In the data rows, 128 means zero.
Some points, each followed by its number:
tensor([132, 172, 146, 126,  87,  90, 139, 130, 113, 172, 139, 156, 144, 124, 115, 136, 157, 116, 157, 164, 104, 112,
         63, 177, 151, 126, 129, 132, 111,  95]) 0
tensor([122,  81, 106,  96, 223, 128,  38, 253, 133, 181, 241,  64, 125, 100, 106, 106, 157, 134, 122, 110, 109, 172,
         49,  54, 164, 120,  95, 121,  59, 178]) 1
tensor([124, 128, 128, 133, 131, 148, 102,  99,  99, 143, 115, 124, 136, 168, 133,  87,  95, 133, 136, 122, 175, 129,
        134,  89, 112, 117, 164, 106, 176, 144]) 2
tensor([ 43, 161, 157, 152, 143,  82, 140, 204,  86, 168, 122, 152, 189, 109, 124,  93, 113,  84, 161, 149, 124, 168,
        111,  78, 159, 146,  84, 141, 124, 111]) 3
tensor([126, 127,  97, 101, 126, 145, 185, 135, 103, 132, 164,  91,  82, 183, 151, 134, 133, 101, 120, 145, 137, 190,
         74, 134, 115,  89,  97, 119, 112,  82]) 4
tensor([100, 125, 101, 136, 142, 123, 163, 108,  90, 128, 125, 108, 106, 145, 166, 126, 136, 144, 106, 154, 165, 167,
        115, 137,  98, 119, 137, 134, 121, 139]) 5
tensor([159, 132, 118, 146, 143, 164, 102, 146,  98, 141, 171, 107, 129, 164, 176, 156, 122, 125, 159, 128, 167, 115,
        117, 116, 149,  15, 102, 157, 153, 113]) 6
tensor([ 92, 129, 124,  98, 128,  81, 160, 138, 125, 142, 115, 137, 120, 100, 105, 116, 155, 112,  91, 163, 121,  99,
        110, 166, 154, 184, 150, 135, 108, 114]) 7
tensor([193, 179, 133, 187, 163, 152,  33, 137,  87, 158, 110, 132, 134, 164, 166, 174, 120, 221, 197, 145, 174, 123,
         50, 121, 136,  57, 120, 121, 112, 206]) 8
tensor([118, 104, 123,  77, 143, 113, 153, 155, 172, 122, 152, 114, 124, 102,  95, 141, 160, 103,  82, 132,  81,  87,
        162, 163, 174, 155, 120, 150,  99,  84]) 9
tensor([113, 149, 124, 117, 129, 122, 117, 135, 116, 126, 110, 124, 115, 103,  96, 132, 131, 131, 143, 119, 117, 106,
        112, 124, 128, 145, 134, 156,  97, 116]) 10
tensor([146, 123, 127, 118, 135, 116,  78, 141, 137, 158, 163, 120, 153, 114, 108, 102, 129, 120, 140, 111, 131, 135,
         90, 110, 143, 130, 125, 105, 131, 128]) 11
tensor([156,  47, 103, 128, 144, 189, 101, 143, 154, 142, 117, 109,  73, 231, 174, 101, 116,  67, 150,  43, 141, 141,
        154,  83,  64,  74, 221,  90, 232, 117]) 12
tensor([123, 125, 124, 127, 132, 117,  93, 131, 130, 134, 128, 116, 129, 104, 128, 123, 147, 125, 128, 114, 148,  95,
        132, 116, 132, 136, 140, 144, 127, 154]) 13
tensor([114, 126, 146, 124, 120, 124, 105, 141, 149, 142, 120, 134, 139, 107,  92,  81, 133,  98, 130,  90,  78, 149,
        113, 111, 114, 200, 117,  80, 101, 127]) 14
tensor([124, 141, 136, 148, 177, 148, 140, 124, 160, 118, 111, 156, 130, 187, 151, 136, 131, 145, 118, 139, 124, 178,
        134, 129, 137, 117, 143, 101, 163, 153]) 15
tensor([ 60,  80, 103,  74,  91,  91, 143, 125,  94, 170, 127, 110, 116, 148, 112,  37, 137,  69,  81, 150, 173, 129,
        122, 119, 109, 194, 223,  98, 184, 100]) 16
tensor([ 56, 135, 125, 113, 100,  81, 146, 125,  72, 186, 113, 160, 126, 108, 107,  70, 191,  64, 181, 111, 143,  95,
         68, 145, 149, 190, 176, 114, 135,  73]) 17
tensor([147, 139, 129, 131, 115, 133, 129, 133, 135, 119, 125, 130, 113, 141, 136, 151, 129, 135, 117, 131, 111, 116,
        113, 143, 130, 121, 122, 139, 114, 134]) 18
tensor([137, 115, 126, 116, 124, 120, 108, 118, 134, 131, 136, 124, 132, 114, 105, 113, 127, 127, 121, 119, 127, 128,
        120, 129, 129, 153, 141, 111, 122, 132]) 19
tensor([119, 116, 135, 132, 130, 116,  57, 171, 180, 173, 142, 128, 123,  92,  56,  19, 166,  58, 163,  11,  27, 192,
         56, 111, 107, 249, 105,  25,  68, 122]) 20
tensor([114, 115, 139, 149, 137, 173,  78, 153, 154, 139, 142, 109, 154, 137, 141,  86, 131,  83, 166,  48, 111, 147,
        144,  62, 101, 148,  86,  77, 150, 129]) 21
tensor([104, 109, 111, 121, 142, 126, 167, 153, 124, 116,  98, 111,  94, 145, 142, 153, 118, 130,  90, 154, 129, 101,
        176, 125, 120, 115, 144, 163, 132, 127]) 22
tensor([145, 114, 143,  93, 140, 151,  85, 122, 149, 164, 187, 131, 167, 162, 111,  98, 108, 139, 103, 143, 117, 128,
        119,  96, 156, 149, 146,  59, 158, 111]) 23
tensor([146, 141, 137, 125,  99, 139, 136, 113, 117, 135, 135, 126, 143, 125, 144, 108, 122, 128, 116, 128, 103, 129,
        110, 130, 119, 149, 102,  96, 116, 125]) 24
tensor([133, 118, 146, 121, 139, 177, 132, 172, 151,  89, 132, 136,  80, 182, 124, 148, 126, 100, 121,  91,  49, 151,
        120, 112, 129, 165, 123, 128,  97, 105]) 25
tensor([153, 153, 125, 100, 108, 222, 126,   0,   0,  26, 125,  99,  78, 197, 161, 184,   0, 255,  91, 194, 185, 129,
        168,  59,  47, 124, 119, 163, 103, 157]) 26
tensor([117, 133, 154, 111, 170, 127, 108, 233, 104, 162, 140, 145,  99, 213, 116, 119, 107, 146, 123, 159,  85, 135,
         67, 116, 164, 128, 148, 109, 123, 127]) 27
tensor([147, 111,  97, 102, 127,  94, 226, 109, 118,  67,  61,  98, 129,  90, 154, 237,  47, 233,  15, 233, 198,  37,
        255, 182, 131,  41, 154, 254, 165, 128]) 28
tensor([102, 113, 126, 129, 120, 123, 114, 149, 105, 145, 130, 126, 115, 129, 125,  85, 142, 100, 143, 100, 129, 144,
         95, 115, 109, 157, 142, 104, 121, 129]) 29
tensor([132,  92, 146, 123, 126, 167, 124, 192, 123,  88, 143, 128,  65, 163, 114, 145, 127, 105, 122,  96,  56, 136,
        118, 109, 124, 161, 124, 139,  75, 108]) 30
tensor([125,  98, 112,  85, 166,  58, 123, 112, 160, 175, 154, 107, 128,  54,  74,  74, 193,  96, 120, 114, 143, 109,
         87, 172, 148, 197, 174,  95, 105, 116]) 31
tensor([128, 118, 113, 122, 145, 134, 121, 151, 142, 137, 147, 109, 113, 144, 133, 144, 139, 128, 121, 125, 132, 118,
        138, 126, 135,  99, 132, 146, 127, 129]) 32
tensor([130, 148, 136, 124, 114, 121, 106, 147, 110, 133, 158, 129, 168,  89, 109, 142, 123, 159, 156, 134, 138, 115,
        113, 111, 160,  91,  99, 153, 118, 130]) 33
tensor([178, 151, 126, 103, 135, 150, 113,  35, 154, 155, 152, 137, 127, 162, 107, 129, 144, 180, 131, 155, 174, 119,
         86, 146, 130, 109, 178,  98, 188, 145]) 34
tensor([151, 107,  84, 121,  32,  91, 171, 108,  76, 117, 121,  84, 110,  96, 141, 103, 108, 110, 123, 106, 171, 107,
        119, 160,  66,  74, 156, 153, 127, 104]) 35
tensor([122, 168, 140, 107, 160, 158, 116,  80, 129, 114, 128, 159, 121, 144, 154, 120, 154, 154,  87, 136,  83, 139,
         98, 127, 139, 224, 125,  80, 108, 169]) 36
tensor([ 83, 114, 119, 115, 141, 120, 134, 141, 131, 140, 167, 102, 134, 122, 122,  99, 141, 104, 118, 121, 134, 151,
        145, 113, 128, 142, 117, 130, 123, 121]) 37
tensor([175, 125, 128,  65, 117,  96, 125,  51, 141, 133, 152, 135, 113,  87,  78, 125, 173, 188,  57, 190, 101, 114,
        119, 195, 134, 201, 165, 122,  88, 112]) 38
tensor([ 89, 101, 119, 156, 166, 108, 113, 173, 133, 134, 125,  84, 123, 133, 155,  92, 138, 114,  68, 140, 137, 198,
        144, 125, 123, 128, 128, 108, 112, 168]) 39
tensor([105, 137, 114, 127,  99,  64, 193, 195, 138, 158, 118, 103, 127, 140,  87,  72,  98,  58, 115, 131, 111, 150,
        110, 166,  88,  90, 136, 113, 111,  49]) 40
tensor([126, 109, 144, 105, 150, 173, 117, 199, 143, 103, 127, 135,  81, 186, 101, 143, 112, 111, 115, 104,  58, 133,
        123, 110, 149, 150, 133, 124, 106, 110]) 41
tensor([ 96, 140, 143, 147, 137, 134, 157, 137, 129, 119, 120, 143, 158, 165, 146, 108, 116, 135,  93, 162, 110, 221,
        112, 114,  96, 165, 112,  73, 126, 152]) 42
tensor([130, 131,   1,  38, 146, 142, 255, 164,  23, 172, 255,   0,   0, 255, 204, 172, 151,  91, 107, 226, 205, 255,
          0, 162, 104,   0,   4, 130,  50,   0]) 43
tensor([126, 104, 112, 105,  82, 113, 145,  67, 146, 101, 126, 118, 128,  91,  86, 113, 105, 111,  94, 119, 142, 127,
        177, 145, 106, 179, 160, 129, 145, 110]) 44
tensor([142, 148, 136, 142, 163, 143,  83,  90, 155, 150, 133, 152, 156, 117, 133, 130, 166, 147, 149, 110, 128, 130,
        110, 134, 150, 163, 125,  93, 143, 150]) 45
tensor([143, 112, 119, 143, 111, 163, 126, 120, 112, 115, 126, 121, 106, 140, 159, 136, 120, 137, 141, 102, 122, 135,
        150, 117, 100, 101, 107, 134, 128, 127]) 46
tensor([130, 107, 135,  84, 133, 173, 138,  97, 101, 129, 128, 151,  93, 168, 112, 152, 121, 164, 148, 147, 122,  97,
        121,  95, 118, 148, 154, 140, 142, 111]) 47
tensor([113, 144, 126, 126, 141, 129, 112, 126, 123, 133, 120, 144, 132, 122, 119, 146, 130, 136, 147, 146, 146, 118,
        133, 120, 161, 140, 130, 147, 137, 134]) 48
tensor([127, 106, 122, 123, 106, 104, 115, 183,  85, 153, 142, 110, 116, 124, 144,  88, 131, 108, 130, 142, 140, 102,
         86, 129, 125, 108, 150, 115, 115, 117]) 49
tensor([157, 148, 154, 141,  96, 152,  74, 166,  95,  84,  80, 132, 147, 180, 116, 195,  27, 180, 116, 173, 144,  70,
        153,  58, 157,  92, 131, 178, 154, 168]) 50
tensor([145, 101, 121, 119, 160, 137,  98, 113, 154, 157, 155, 138, 117, 179, 124,  79, 116, 120, 130, 116, 146, 151,
         95, 114, 115, 136, 153,  63, 156, 115]) 51
tensor([133,  93, 137,  63, 237, 191,  55,  56, 227, 149, 218, 144, 115, 149, 118, 129, 209, 119, 127,  94, 137, 108,
        158, 120, 222, 176, 143,  87, 180, 118]) 52
tensor([135, 103, 124, 103,  51,  86, 144, 183,  92, 105, 143, 105, 112,  73, 106, 106, 126,  95, 140,  99,  90,  84,
        109, 132, 108, 143, 114, 157,  64,  93]) 53
tensor([ 79, 182, 144, 112, 123, 137,  79, 102,  57, 140, 121, 152, 185, 112, 137, 139,  88, 209,  88, 210, 172,  66,
        174,  79, 192, 166, 102, 157, 135, 169]) 54
tensor([  0, 189, 152, 159, 177,  54, 173, 240,  61, 181,  92, 164, 186, 110, 129, 103, 110,  95, 171, 178, 144, 175,
        112,  87, 181, 131,  95, 185, 117, 125]) 55
tensor([170, 142, 127, 135, 172, 116, 112, 123, 148, 170, 181, 131, 183, 142, 107, 143, 119, 176, 129, 195, 174, 152,
         92, 153, 175,  61, 115, 109, 147, 154]) 56
tensor([115, 127, 129, 149, 176, 138,  89, 161, 165, 136, 122, 135, 139, 115, 127, 124, 153, 118, 162,  90, 116, 135,
        137, 106, 148, 128, 107, 119, 135, 154]) 57
tensor([156, 109, 115, 115, 104, 132, 115, 105, 136, 121, 143, 107, 115, 118, 122, 120, 125, 105, 125,  99, 142, 133,
        120, 140, 118, 127, 137, 126, 131, 114]) 58
tensor([106,  84, 144,  90, 128, 105, 144, 178, 147, 111, 164, 110, 119, 126,  80, 114, 116,  98,  74, 129,  86, 124,
        140, 136, 150, 155, 140, 140,  92,  99]) 59
tensor([104, 174, 177, 185,  32,  10, 160,  65, 137, 160,  91, 185, 255,   0, 115, 107, 121,  85, 161, 186, 207,  61,
        234, 189, 215,  70, 109, 162, 238,  78]) 60
tensor([121, 134, 133,  84,  99,  95, 160, 103, 119, 139,  97, 142, 152,  56, 101, 113, 139, 101, 120, 131, 102,  39,
        139, 154, 148, 213, 134, 124, 110,  63]) 61
tensor([ 93, 129, 130, 117, 130,  93, 148, 147, 149, 127, 138, 125, 153,  90,  94, 122, 137, 112, 104, 135, 111, 143,
        145, 128, 144, 155, 121, 140, 113, 122]) 62
tensor([ 65, 128, 121, 125, 115,  55, 185, 146,  93, 209, 105, 115, 151,  97, 134,  20, 122,  74, 106, 143, 173, 157,
         96, 135, 126, 177, 133,  78, 129,  94]) 63
tensor([137, 155, 118, 150, 129, 140, 133,  81, 148,  93,  96, 127, 138, 115, 159, 162,  78, 173, 105, 151, 162, 107,
        215, 119, 126,  97, 128, 169, 173, 179]) 64
tensor([106, 126, 136, 127, 117, 130, 144, 139, 100, 135, 135, 127, 137, 130, 132, 103, 113, 112, 124, 130, 112, 140,
        126, 110, 119, 142, 104, 119, 123, 100]) 65
tensor([153, 149, 121, 141, 154,  92, 144, 129, 133, 157, 144, 131, 170, 136, 114, 142, 116, 184, 127, 198, 171, 152,
        102, 170, 155,  72, 121, 130, 133, 157]) 66
New points follow, each followed by the number of its nearest point above by angle.
tensor([127, 118, 138, 110, 126, 153, 112,  72, 127, 100, 123, 134, 122, 112, 115, 121, 138, 125, 105, 115, 106, 141,
        134, 123, 123, 216, 131, 102, 110, 131]) 36
tensor([ 95, 129, 120, 114, 109, 121, 151,  32, 148, 119, 110, 126, 130, 117, 122, 110, 134, 112, 113, 139, 173, 131,
        181, 147, 123, 182, 181, 128, 185, 110]) 44
tensor([144, 111, 116, 120, 103, 147, 141, 144,  87, 122, 123, 137, 107, 165, 131, 140,  80, 144, 150, 127, 143, 109,
        123, 110, 122,  53, 144, 153, 164,  98]) 6
tensor([108, 114, 113, 110,  87, 105, 159, 105, 135, 120, 133, 117, 126, 104, 110,  96, 149,  89,  99, 101, 117, 130,
        145, 153, 102, 178, 166, 114, 135, 118]) 44
tensor([119, 112, 126, 135, 165, 117, 139, 185, 152, 149, 104, 145, 110, 187, 153, 134, 144,  80, 149, 113, 113, 138,
        130, 131, 141,  91, 183, 124, 203,  84]) 12
tensor([124, 154, 130, 142, 141, 164, 120, 121, 106, 141, 137, 144, 119, 176, 174, 132, 130, 132, 152, 128, 149, 136,
        117, 111, 135,  83, 122, 127, 155, 133]) 6
tensor([139, 123, 128, 155, 117, 139, 126, 129, 134, 115, 112, 114, 121, 107, 157, 124, 130, 113, 129, 107, 119, 128,
        147, 133, 106, 127,  98, 126, 113, 140]) 46
tensor([ 96,  90,  82,  79, 176, 125,  45, 236, 158, 159, 240,  56,  92,  71,  91, 107, 250,  51, 161,  12,  80, 114,
         60, 118, 171, 144, 108, 155,  21, 116]) 1
tensor([ 98, 131, 129,  83, 125,  91, 172, 152, 106, 133, 105, 149, 107, 113,  96, 126, 135, 123,  96, 178, 104,  83,
        114, 155, 161, 176, 145, 146,  87, 102]) 7
tensor([118, 153, 121, 116, 143, 136,  92, 137, 104, 133, 100, 136, 108, 117, 104, 142, 123, 156, 159, 111, 135,  95,
        106, 108, 138, 127, 146, 164, 108, 130]) 10
tensor([122, 123, 110,  77, 189, 151, 125,  86, 174, 175, 192, 107, 133, 134, 131, 110, 155, 117,  92, 136, 134, 124,
        162, 132, 190, 156, 130,  79, 160,  93]) 52
tensor([ 78, 109,  62, 145, 168, 126, 197,  63,  53, 118, 131,  77,  64, 169, 210, 130, 147, 162,  65, 179, 209, 227,
        118, 146,  64, 125, 159, 133, 127, 152]) 5
tensor([154, 146, 127, 104, 163, 123, 148, 144, 194, 133, 158, 133, 151, 127,  95, 171, 143, 118, 126, 143, 102, 112,
        169, 158, 190,  81, 101, 139, 131,  77]) 9
tensor([ 72, 115, 111, 103, 133, 113, 135, 143, 120, 144, 183,  93, 132, 119, 123,  74, 163,  87, 113, 114, 134, 152,
        122, 107, 120, 161, 125, 131, 108, 115]) 37
tensor([100, 145, 119, 149, 111, 109, 174, 145, 124, 131,  86, 115,  99, 110, 182, 145, 140, 105, 132, 147, 142,  95,
        157, 142, 113, 102, 109, 177, 117, 135]) 22
tensor([131,  98, 119, 107, 120, 101, 119, 176, 106, 126, 168, 101, 122,  98,  89, 119, 130, 111, 119, 120, 122, 129,
         89, 125, 131, 146, 119, 141,  62, 114]) 53
tensor([171, 154, 132, 131, 108, 133, 130, 127, 135, 110, 115, 137, 101, 179, 138, 167, 111, 160,  93, 153,  98, 116,
         90, 165, 120, 124, 134, 134, 104, 147]) 18
tensor([223, 100, 130,  66,  39, 123, 104, 218,  52, 219, 223, 140,  97, 143,  73,  97, 141, 136, 223, 143, 118,  60,
          0, 128, 121,   0, 160, 135, 124,  44]) 49
tensor([ 99,  97, 102, 121, 137, 125, 177, 142, 113, 116,  88, 105,  70, 152, 147, 135, 115, 119,  81, 149, 132, 103,
        185, 120, 101, 132, 160, 161, 132, 125]) 22
tensor([110, 117, 127, 113, 119, 114, 131, 133, 124, 141, 130, 131, 136, 135, 122,  99, 130, 115, 111, 135, 133, 130,
        125, 125, 123, 149, 151, 110, 143, 124]) 16
tensor([172, 148, 127, 108,  65, 136, 144, 103, 113, 140, 145, 111, 143, 121, 143,  87, 113, 132,  98, 144,  95, 135,
         94, 147, 114, 156, 103,  81,  98, 111]) 24
tensor([135, 133, 124, 118, 127, 162, 114,  82,  87,  93, 138, 115, 114, 148, 138, 149,  83, 187, 111, 148, 146, 126,
        149,  98, 107, 132, 125, 138, 120, 143]) 26
tensor([124, 117, 106, 119, 156, 131, 119, 164, 136, 142, 158,  93, 106, 145, 137, 143, 148, 126, 123, 124, 147, 122,
        125, 132, 140,  80, 141, 147, 119, 131]) 32
tensor([123, 122, 124, 107, 176, 146, 105, 115, 167, 142, 169, 126, 116, 148, 121, 133, 159, 121, 125, 126, 133, 128,
        134, 131, 172, 133, 137, 116, 147, 125]) 52
tensor([117, 164, 121, 123, 121, 119, 167, 113,  94, 140, 106, 138, 121, 164, 159, 143, 114, 153, 108, 178, 136, 125,
        100, 146, 134, 125, 133, 126, 134, 130]) 5
tensor([173, 187, 173, 139, 183, 185, 119, 177, 147,  83, 133, 145, 145, 224, 121, 223,  59, 219, 103, 194,  78, 138,
        132,  93, 173,  47,  89, 134,  88, 159]) 50
tensor([127, 104, 117,  99,  84, 116, 145,  98, 136, 105, 124, 118, 129,  94,  87, 112, 115,  96, 107, 105, 126, 122,
        158, 142, 115, 176, 151, 132, 128,  99]) 44
tensor([128,  95, 117, 110,  78,  52, 215, 114, 189,  99, 124, 103, 161, 103,  98, 108, 100,  96,  36, 190, 130, 149,
        212, 222, 126, 111, 160, 119, 156,  95]) 44
tensor([169, 128, 140, 136,  73, 162, 132,  29, 162,  48,  74, 158, 108,  82, 115, 135, 127,  94, 145,  72,  91, 110,
        168, 154, 107, 206, 108, 104, 140, 117]) 44
tensor([137, 131, 115, 141, 133, 149, 102,  56, 114, 126, 103, 116, 122, 150, 147,  99, 111, 137, 136, 105, 180, 140,
        148, 102,  91, 123, 166, 101, 167, 165]) 2
tensor([138,  85,  89, 124,   5,  66, 183, 163,  61, 114, 129,  51,  88,  99, 149,  86, 108,  83, 112,  91, 160, 114,
        107, 172,  39,  63, 144, 171,  86, 112]) 35
tensor([ 95, 131, 136, 135, 116, 118, 161, 124, 139, 106, 113, 120, 129, 110, 118, 136, 113, 102, 115, 126, 127, 150,
        156, 132, 128, 162, 104, 153, 119, 110]) 62
tensor([128, 104,  91, 113, 187, 144, 119, 155, 168, 132, 145, 101,  88, 166, 141, 162, 151, 129,  97, 128, 138, 114,
        169, 125, 150,  70, 160, 167, 153, 140]) 32
tensor([114, 137, 154, 122, 136, 131, 139, 114, 141, 119, 113, 156, 137, 138, 118, 133, 114, 149, 114, 161, 119, 118,
        155, 117, 138, 157, 138, 127, 148, 132]) 54
tensor([163, 105, 132, 113, 100, 123,  55,  98, 118, 142, 138, 125, 138, 111,  73,  86, 113, 121, 130,  98, 130, 136,
         82, 118, 114, 195, 154,  82, 116, 145]) 19
tensor([113,  97, 129, 114, 103,  93, 106, 197,  82, 121, 161, 107, 131,  94,  82, 113, 133, 108, 124, 118, 116, 135,
         71, 106, 133, 154, 116, 145,  53, 120]) 53
tensor([145, 145, 136, 130, 149, 130,  97,  97, 148, 144, 125, 160, 156, 107, 120, 117, 149, 146, 152, 109, 119, 122,
        110, 133, 144, 172, 132,  89, 140, 138]) 45
tensor([130,  93, 123, 108, 122, 141, 129, 143, 104, 123, 129, 125,  95, 145, 136, 120, 124, 125, 112, 134, 117, 107,
        130, 123, 112, 141, 145, 121, 105, 115]) 30
tensor([160, 138, 151, 174, 129, 158,  77, 134, 151, 113,  92, 127, 145, 104, 123, 118,  92, 129, 176,  68, 112, 125,
        151,  82,  80, 141,  80, 116, 115, 146]) 21
tensor([161, 167, 132, 147, 198, 179,  66,  39, 185, 156, 125, 191, 151, 117, 156, 142, 188, 179, 183,  96, 127, 116,
        108, 133, 175, 193, 131,  49, 170, 170]) 45
tensor([136, 134, 129, 140, 127, 134, 120, 112, 139, 134, 126, 127, 144, 111, 144, 117, 133, 128, 129, 114, 127, 131,
        133, 128, 123, 140, 118, 104, 136, 136]) 45
tensor([126, 115, 121, 102,  87, 107, 145, 160, 102, 118, 149, 105, 116, 100, 112, 121, 122, 113, 115, 124, 106, 100,
        115, 134, 125, 139, 121, 148,  80, 102]) 53
tensor([126, 144, 109, 170, 171, 157,  87, 158,  72, 173, 207,  83, 144, 144, 209, 149, 160, 112, 205, 110, 212, 131,
        101,  84, 189,   0,  47, 174, 160, 111]) 6
tensor([101, 137, 126, 150, 163, 109, 121, 156, 172, 123, 110, 123, 141, 109, 141, 130, 139, 132,  94, 135, 120, 152,
        158, 130, 140, 145, 114, 135, 123, 172]) 39
tensor([115, 121, 118, 119, 125, 134, 142,  78, 136, 122, 122, 126, 121, 119, 130, 119, 137, 113, 130, 121, 149, 124,
        155, 138, 121, 156, 152, 127, 152, 113]) 44
tensor([115, 133, 128, 136, 118,  82, 147, 184, 134, 160, 131, 110, 145, 137,  98,  84, 110,  83, 123, 129, 118, 147,
        107, 139, 116, 101, 128, 107, 116,  84]) 40
tensor([ 63,  91,  85, 118, 255, 138, 104, 197,  91, 196, 169,  60,  76, 151, 158, 126, 161, 145, 121, 161, 215, 162,
        132,  53, 149,  59, 152, 212, 137, 165]) 32
tensor([144, 137, 142, 133, 121, 141,  99, 136, 125, 106, 110, 129, 146, 150, 119, 166,  87, 150, 122, 147, 144,  96,
        148, 100, 145, 110, 130, 151, 152, 146]) 50
tensor([127, 119, 125, 119, 142, 106, 115, 135, 143, 144, 141, 116, 125, 109, 111, 117, 152, 116, 127, 123, 132, 124,
        107, 145, 139, 143, 142, 122, 118, 130]) 31
tensor([ 96, 121, 122, 113, 133, 120, 124, 133, 127, 145, 171, 101, 142, 126, 123,  99, 141, 105, 118, 123, 135, 147,
        131, 115, 128, 133, 120, 120, 128, 118]) 37
tensor([177, 159, 109, 156, 164, 143,  73,  93,  96, 147, 123, 129, 137, 144, 158, 150, 126, 199, 157, 139, 196, 124,
         85, 142, 135,  76, 147, 128, 141, 180]) 8
tensor([127, 117, 113, 115, 149, 136, 129, 159, 149, 133, 159, 110, 105, 162, 139, 160, 143, 128, 103, 128, 117, 128,
        133, 134, 142,  98, 133, 152, 125, 129]) 32
tensor([ 61, 125, 119, 122, 127,  69, 161, 148,  90, 211, 108, 125, 145, 103, 136,  33, 127,  77, 120, 137, 171, 142,
         91, 126, 132, 169, 141,  93, 141, 101]) 63
tensor([ 82, 127, 127, 113, 109,  96, 133, 131,  85, 171, 125, 142, 125, 109, 107,  81, 169,  80, 157, 121, 131, 111,
         75, 138, 135, 176, 155, 112, 121,  88]) 17
tensor([111, 141, 153, 146, 125, 134, 118, 128, 126, 118,  91, 163, 148,  93, 128, 120, 143, 132, 160, 111,  89, 111,
        136, 111, 113, 184, 110, 101, 107, 140]) 14
tensor([169, 166, 137, 129,  79, 171, 145, 107, 109, 148, 125, 175, 135, 164, 171, 126, 161, 129, 167, 100,  81, 104,
         61, 124,  98, 144,  91,  86, 127, 122]) 24
tensor([ 83, 129, 123, 111, 141,  94, 168, 153, 163, 110, 142, 130, 150,  81,  83, 150, 144, 120,  87, 143,  92, 149,
        172, 129, 164, 143, 101, 156,  94, 111]) 62
tensor([143, 115, 121, 129, 149, 135, 113, 113, 143, 148, 137, 137, 116, 153, 130,  99, 122, 131, 132, 114, 140, 146,
        107, 123, 112, 136, 136,  88, 143, 127]) 51
tensor([ 97, 130, 134, 113, 121, 125, 152, 137, 106, 135, 136, 120, 126, 152, 134, 122, 117, 117, 106, 156, 127, 132,
        124, 120, 133, 131, 117, 131, 128,  93]) 65
tensor([153,  78,  89, 122,   1,  69, 156, 169,  56, 118, 138,  50,  81, 107, 133,  97, 103,  87, 111, 105, 160,  90,
        102, 165,  57,  67, 166, 166,  94, 103]) 35
tensor([125, 147, 122, 135, 130, 129, 128, 129, 114, 113, 123, 133,  97, 137, 137, 172, 142, 148, 133, 150, 131, 140,
        105, 153, 140, 120, 128, 168, 102, 153]) 18
tensor([117, 124, 132, 108, 152, 117,  99, 147, 104, 140, 120, 129, 124, 134,  99, 139, 119, 140, 122, 151, 150, 103,
        110, 105, 166, 140, 156, 156, 131, 148]) 48
tensor([186,  99, 113, 139, 123, 170, 116,  94, 154,  68,  90, 118, 108, 104, 172, 174, 102, 144, 109, 108, 132,  78,
        238, 125, 114,  91, 114, 158, 168, 140]) 64
tensor([108, 117, 133, 110,  90, 137, 142, 102,  92, 103, 112, 136, 142, 122, 120, 109, 106, 132, 103, 134, 120, 114,
        153, 117, 107, 173, 127, 118, 118, 114]) 44
tensor([ 97, 152, 162, 128, 188,  99,  53, 181, 120, 134, 119, 165, 140, 146,  80, 136, 116, 194, 117, 183,  97, 130,
         82,  98, 179, 188, 160, 102,  89, 205]) 27
tensor([137, 129, 131, 121, 128, 130, 104, 132, 136, 133, 137, 130, 139, 111, 110, 124, 139, 127, 142, 109, 118, 121,
        109, 125, 138, 134, 129, 121, 123, 130]) 11
tensor([152, 163, 123, 156, 129, 137, 139,  70, 150,  91,  90, 126, 142, 127, 157, 166,  74, 187,  94, 155, 164, 108,
        210, 119, 125,  94, 118, 159, 168, 188]) 64
tensor([ 96, 153, 128, 216, 125, 192, 144, 165,  98,  99,  22, 141, 116, 136, 219, 140, 111, 104, 198,  46,  88, 114,
        208,  39,  64, 124,  46, 136, 159, 138]) 46
tensor([177, 139, 137, 178, 128, 154, 116,  86, 195,  94, 103, 140, 170,  90, 171, 192, 140, 154, 127, 122, 132, 102,
        216, 138, 120,  94,  98, 146, 169, 190]) 64
tensor([130, 116, 120, 101,  85, 107, 141, 153, 103, 127, 148, 107, 119,  99, 108, 116, 126, 108, 120, 119, 107, 102,
        112, 133, 123, 144, 125, 139,  84, 100]) 53
tensor([118, 153, 128, 120, 137, 127,  97, 136, 112, 134, 110, 128, 125, 117, 102, 116, 123, 138, 149, 117, 126, 118,
         98, 113, 122, 142, 141, 140, 107, 130]) 10
tensor([144, 113, 101,  56, 105,  49, 124, 156, 138, 202, 199, 111, 169,  86,  55,  78, 158, 100, 121, 133, 126,  62,
         65, 172, 193, 136, 169, 104, 131,  37]) 31
tensor([177, 121, 114, 118,  81, 152, 165, 127, 140,  84, 146, 114,  89, 157, 133, 196, 101, 133,  97, 136,  95, 118,
        153, 155, 130,  69, 112, 181, 119,  87]) 18
tensor([133, 107, 132, 117, 150, 145, 127, 193, 153, 142, 164, 124, 135, 172, 136, 154, 127, 119, 125, 129, 106, 121,
        142, 107, 155,  69, 108, 142, 139, 108]) 32
tensor([154, 170, 129, 110, 162, 117, 145, 149, 183, 132, 146, 145, 167, 117,  92, 180, 144, 122, 134, 160, 102, 105,
        170, 159, 201,  68, 104, 151, 127,  77]) 9
tensor([183, 109, 141, 142,  79, 109, 165,  90, 170,  74, 119, 160, 147, 117,  82, 134,  98, 123, 105, 115,  97, 127,
        162, 176, 108, 132, 129,  95, 128, 107]) 44
tensor([123,  69, 128,  98, 105, 167, 151, 160,  62, 108,  98, 130,  66, 159, 157, 111, 120, 103, 106, 143,  96,  73,
        109, 105,  92, 183, 156,  96,  77,  92]) 30
tensor([ 98, 111, 119, 141, 130, 143, 136,  95, 145, 104, 117, 106, 134,  74, 149, 123, 148, 113, 120,  93, 147, 140,
        199, 126,  99, 163,  97, 145, 113, 138]) 44
tensor([ 95,  93, 103, 132,  85,  96, 133, 204,  69, 156, 160,  69,  96, 133, 154, 108, 135,  85, 143, 102, 158, 140,
         99, 114,  93,  63, 141, 182, 110, 117]) 49
tensor([163,  93, 144,  69, 148, 157,  97, 128, 159, 164, 203, 122, 172, 199, 103,  78,  71, 139,  63, 139, 106, 143,
        129,  95, 156, 128, 161,  28, 166,  74]) 23
tensor([187, 133,  88, 112,  90, 158,  70,  22,  89, 182, 184, 108, 174,  76, 119,  72, 167,  84, 253,   0, 204, 109,
         43, 126,  92,  41, 135,  92, 182,  25]) 58
